(in the rows, 128 means zero)
One turn moves every row onto another: examples first, then more rows asked:
k_726: [126 132 131  98 150 110 145 140 142  96 137 113 166 167 114 151 118 131
 123  98 117 106 176 167  96 156 105 168 130 140 146 129 121 117  70 135
 132 116 108 108 146]
k_832: [123 140 109 117 151 121 119 126 129 165 121  97 118 126 114 100 149 125
 115 128 154 174 179 146 158 114 134 132 157 117 113 164 109 129 132 125
 115 108 100  94 153]
k_358: [111 109 132 154 142 147 102 101 119 115 127 158 130 148  95 104 108 107
 125 161 139 142 138  95  97 118 109 147 131 145 131 109 137 121 141 112
 122 114 160 130 158]
k_14: [159 123  97  82 126 125 117  76 122 133 146 138 109 111 150 142 117 126
 130 111 112 152 149 108 114  92  99 101 104 109 117 159 133 130 123 142
  97 134 121 113 163]
k_130: [125 131 138 137 151 130 123 122 105 136 129 120 147 140 136  95 130 128
 116 139 141 148 157 174 103 136 107 132 165 157 139  77  98 145 115 104
 161  95 146 114 138]
k_174: [160 137  95  86 144 108 120 112 122 158 119  97 110 138 159 146 148 143
 130 105 119 140 154 168 107 105  95 114 136 124 103 151  96 123 105 131
 127 130  90  98 150]
k_422: [122 140 108 115 151 123 117 129 128 164 120  97 119 128 114 100 150 126
 115 128 154 175 180 148 158 113 132 130 157 117 115 164 105 127 132 125
 115 110 100  94 153]
k_732: [120 112 143 150 150 159  88  91 120 112 121 162 135 141 118 113 109  98
 121 159 141 155 129 107 102 121 109 141 121 152 137 117 148 114 137 113
 113 121 158 113 158]
k_284: [113 134 143 130 156 131 118 126 111 139 122 113 144 140 143  85 130 131
 114 141 141 138 146 176 100 125 113 123 159 155 135  78 103 137 123 110
 153  93 153 118 138]
k_98: [154 150 117  96 135 109 180 138 135 115 132 101 169 143 128 125 130 127
 122 111 141 120 164 169 150 120 140 144 128 118 125 155 113 130  90 140
 132  98 102 106 125]
k_55: [158 121  97  78 129 129 115  83 119 126 143 139 116 115 147 140 116 125
 129 111 113 157 151 112 113  91  93  99 102 111 123 163 125 127 122 143
  97 137 123 116 164]
k_858: [120 113 142 153 149 155  90  84 121 117 125 160 132 138 120 116 110  97
 124 159 140 152 129 105 103 124 114 144 124 150 135 113 153 117 138 110
 113 117 156 111 158]
k_332: [114 120 118 100 149  91 131 119 153 126 142 117 133 156 129 151 127 138
 118 103 108  83 162 160  97 162 122 167 132 142 111 105 152 126  86 123
 110 115  95  90 161]
k_758: [128 142 134  89 143 105 177 155 146 119 125  94 176 142 140 128 120 129
 130 108 127 113 146 178 127 131 137 134 122 132 128 125 131 115  90 152
 118  91 114 104 134]
k_402: [120 115 113  93 155 105 130 138 139  99 137 129 153 170 117 149 127 136
 118  97 111 105 177 169  97 161  99 166 128 151 131 119 125 121  78 120
 112 126  93  95 164]
k_863: [150 114 115 101 122 139 111  75 133 109 141 152 110 119 138 135 111 116
 126 118 120 156 147  88 111  95 107 121 105 119 127 144 163 128 132 139
  92 143 139 112 162]
k_231: [119 133 140 139 149 126 125 113 112 150 130 114 137 134 142  95 129 130
 117 143 139 137 148 170 102 134 119 131 167 151 129  72 113 147 119 106
 159  90 148 112 136]
k_938: [113 108 132 156 143 148 102 100 118 116 127 159 131 148  94 105 108 106
 125 161 139 144 141  95  98 121 108 148 132 144 130 110 137 121 139 112
 123 115 158 130 159]
k_357: [ 98 123 120  81 163 103 120 145 153 111 129 111 144 167 131 132 126 142
 115 104 111  83 155 170  92 141 113 150 117 146 120 117 135 106  91 131
  97 121 107 103 162]
k_82: [165 120  95  84 124 127 118  77 117 128 148 143 115 113 145 145 117 125
 131 109 111 161 155 109 116  98  93 104 106 112 122 162 127 132 119 139
 103 136 118 111 163]
k_629: [111 108 132 157 141 146 103 100 118 117 128 158 129 146  95 105 108 106
 126 162 139 142 139  94  98 121 110 149 132 142 129 109 139 123 140 111
 123 114 157 129 157]
k_202: [149 114 113  96 126 144 107  84 129  99 138 153 116 125 135 130 112 116
 126 115 121 160 149  91 109  91 101 117 101 120 133 149 154 124 132 141
  87 147 140 115 161]
k_877: [124 110 142 154 148 158  89  86 117 111 124 163 136 140 116 117 109  96
 123 158 140 158 133 105 104 126 109 146 123 153 138 116 148 117 135 108
 117 121 155 111 158]
k_933: [111 111 132 158 143 147  87  96 119 114 131 158 120 139 113  97  97 100
 123 149 133 148 141 108 100 122 116 134 130 155 117 115 146 127 139 112
 109 121 161 128 164]
k_307: [157 111 112 102 121 141 113  77 127 100 142 158 115 122 131 138 112 114
 127 115 120 165 155  89 111 100  99 123 106 123 135 147 155 131 128 136
  94 147 135 111 162]
k_279: [122 137 135 107 143  96 149 118 156 124 143 103 148 152 124 157 118 131
 124 103 113  86 162 158  97 160 129 172 137 131 127 116 150 124  76 136
 131 104 108 100 144]
k_767: [125 140 107 117 151 123 119 127 128 164 121  98 119 126 113 101 148 125
 116 127 154 175 181 147 159 117 133 132 157 117 116 164 107 130 129 126
 116 110  98  93 154]
k_873: [152 152 118  97 133 104 181 130 139 125 133  99 163 137 131 128 130 127
 121 114 139 113 159 165 150 121 148 145 130 115 119 150 122 131  92 140
 132  95 102 103 124]
k_630: [161 136  94  88 142 108 120 110 123 160 121  97 108 136 158 148 149 143
 129 104 118 140 155 166 108 108  96 116 138 124 102 150  99 125 104 129
 129 129  89  97 150]
k_418: [146 154 119  91 137 108 177 139 139 121 128  96 166 141 133 120 130 128
 120 114 141 111 156 169 148 113 146 140 123 117 120 153 118 126  95 144
 127  95 107 108 124]
k_267: [142 136 129  97 139 108 182 152 135 109 131 105 181 146 131 137 122 125
 132 103 128 129 159 177 131 144 127 143 129 137 136 128 123 122  80 144
 128  95 104 100 135]
k_550: [140 141 132 102 135  98 185 138 145 127 135  99 169 136 137 142 120 128
 131 107 126 115 152 171 131 146 141 145 132 129 123 119 140 126  85 145
 128  89 105  95 134]
k_879: [117 108 130 162 140 146  91  92 114 112 135 162 121 137 111 102  98  97
 124 147 133 154 148 106 102 129 114 139 134 157 117 113 144 131 136 108
 113 123 157 125 164]
k_244: [104 140 139  86 158 107 137 143 157 111 127  97 156 162 128 138 117 137
 120 105 118  82 152 169  91 136 122 154 120 133 133 125 135 103  83 145
 117 109 121 115 145]
k_89: [114 109 131 155 144 150  88 100 115 107 131 161 125 142 110  96  97  98
 123 147 134 156 147 110 100 123 110 134 129 158 123 118 137 126 136 111
 110 124 161 129 163]
k_467: [163 135  94  87 143 109 121 112 120 157 120  98 111 138 157 148 149 143
 130 103 118 143 157 168 108 108  93 117 137 125 104 151  96 125 103 130
 129 131  90  97 151]

k_832 -> k_767
k_629 -> k_938
k_267 -> k_758
Where do these go?
k_726 -> k_244
k_89 -> k_933
k_130 -> k_284
k_402 -> k_357
k_174 -> k_630
k_82 -> k_55
k_858 -> k_877
k_98 -> k_418
k_863 -> k_307

